In the rows, 128 means zero.
Each named turn below is shown by a few rows before and after it. Which turns, in which order, take the first row of each later pair to the second? The first pair is answered.
kef:
[115 134 122 134 126 119 150 138 127 145 106 140 126 144 133 136 133 115
 110 108 126 126 130] |-> [116 139 125 133 122 119 147 141 122 140 108 144 123 148 130 137 133 115
 113 108 126 123 127]
[133 106 155 138 145 144 107 120 122  88 124 145 111 122 140 131 106 155
 173 152 145 142 119] |-> [134 109 134 130 146 133 118 113 188 108 149 106 133 127 155 128 125 138
 129 163 126 136  94]
[137 107 149 117 140 148 139 108 180 139 135 109 133 132 169 130 138 141
 118 120 129 130 110] |-> [117 141 119 160 132 110  88 155 121 138 164 119 149 128 112 130  98 124
 130 127 136 123 105]
Kiz:
[117  93 142 101 139 161 176 109 134 108  82 126 123 135 128 137 146 125
 143  87 121 139 113] |-> [117 114 103 117 139 131 170 129 174 124 119  91 148 138 122 129 144  93
 101 103 109 133  87]
[169 174 102 154 135 130 140 125 138 124 164 123 106 119 157 126  95  91
  94 169 149 123 132] |-> [168 128 157 126 140 166 139  88 102 117 114 155  87 116 173 141 107 145
 152 147 163 129 151]
[119  89 154 133 149 117  71  95 110 148 133 115 147 115 144 153 111 203
 185 137 160 135  92] |-> [131 168  81 179 146  83  82 156 126 134 181 109 150 117 105 131  80 121
 112 159 144 127  91]
[162 176 109 146 111 113 142 171 131  77 134 135 107 122  96 121 141  95
 101 122 122 165 151] |-> [152  90 178 104 119 141 128 102 130 103  98 129 116 123 136 141 169 173
 163 104 134 172 142]
fumur:
[123  99 149 111 151 131 108 103 135 103 120 135 127 135 139 106 109 110
 118 153 145 150  99] |-> [129 111 143 110 147 129 120 108 139  96 127 137 121 137 136 103 102  96
 106 153 138 151 104]
[122 147 106 167 127 107  93 151 128 148 157 113 141 123 121 129  91 116
 123 143 126 110  96] |-> [123  94 170 115 126 157 123 104 124 133  94 133 121 124 150 141 127 163
 167 113 131 121 124]
[121 104 152 126 131 136 117 121 112 130 111 138 134 128 127 136 126 144
 150 126 137 137 132] |-> [133 139 124 132 125 135 150 141 126 110 113 142 125 130 114 121 130 104
 114 124 125 137 144]
Now pairs of rows:
(2 to 3 turns a pair)
[130 124 144 113 113 133 163 127 154 103 103 178  92 127 126 125 153 104
 134  88 113 160 155] |-> [120 128 110 138 121  92 123 129 203 155 155 121 138 130 126 130 151  99
 100 117 104 145 106] -> Kiz then fumur
[146 134 118 144 139 118 125 132 109 120 140 128 119 117 119 130 110 121
 126 142 142 119 134] |-> [147 129 117 134 138 113 136 125 139 122 140 115 128 121 130 129 120 117
 109 139 133 120 126] -> kef then kef
[132 151  92 145 151 126 141 145 173 141 168  79 158 115 144 122 121 103
  97 164 126 124 100] |-> [130 148 133 142 145 159 141 148  58  94 113 158 108 108 116 126  96 128
 171 144 156 138 150] -> kef then fumur
[140 137 109 136 148 154 167 140 149  97 136 133 106 156 156 130 124 121
 102 118 103 126 140] |-> [134 123 113 132 149 148 159 131 167 112 140 118 120 157 167 137 134 132
 101 118  99 124 123] -> Kiz then Kiz
[153 103 149 149 166 147  98  83 104 131 148 126 106 101 177 118 121 159
 141 169 150 122 104] |-> [161 152 114 173 158 131 108 124  85 105 158 141  88  98 147 106  98 113
 114 173 145 121 123] -> kef then Kiz
[138 174 121 154 152 140 140 160  74  76 105 179  75 126 113 114 101 110
 141 118 150 137 167] |-> [112  95 148 152 163 119  54 114 104 158 136 115 138 127 140 149 112 186
 182 136 160 126  95] -> fumur then Kiz
[160 125 148  87 166 171 179 100 144  96 104 123  98 106 139 154 145 129
 112 124  99 154 137] |-> [121  93 155 107 166 140  91 104 113 152 129 102 148 108 120 182 125 174
 155 135 109 146 103] -> kef then fumur
[123 127 130 124 103 119 134 124  84 143 142 126 136 104 120 120 139 154
 193 118 108 164 137] |-> [122 148 104 144 106  99 127 143  88 143 159 115 141 102 108 117 126 130
 171 127 103 157 129] -> fumur then fumur
[174  92 151 129 159 138 136  69 194 148 129  93 107 112 206 117 142 150
 120 156 143 137  91] |-> [158 128 135 190 156 108  71 114  77 133 143 139  95  98 140 122  74 158
 169 175 180 126 106] -> Kiz then kef then fumur
[144 107 130  96 105 133 137 122 135 129 117 127 152 145 148 149 157 118
 109 126 109 119  84] |-> [131 111 129  96 100 127 131 131 133 132 117 126 161 142 136 152 154 118
 111 119 105 122  81] -> kef then fumur then kef
[141 157 121 152 158 142 127 139  92 124 149 123 112 114 102 111  75 103
 121 171 159 110 128] |-> [150 151 116 137 162 143 145 122 151 136 159  94 125 120 127 105  99  93
  90 174 141 106 110] -> kef then kef
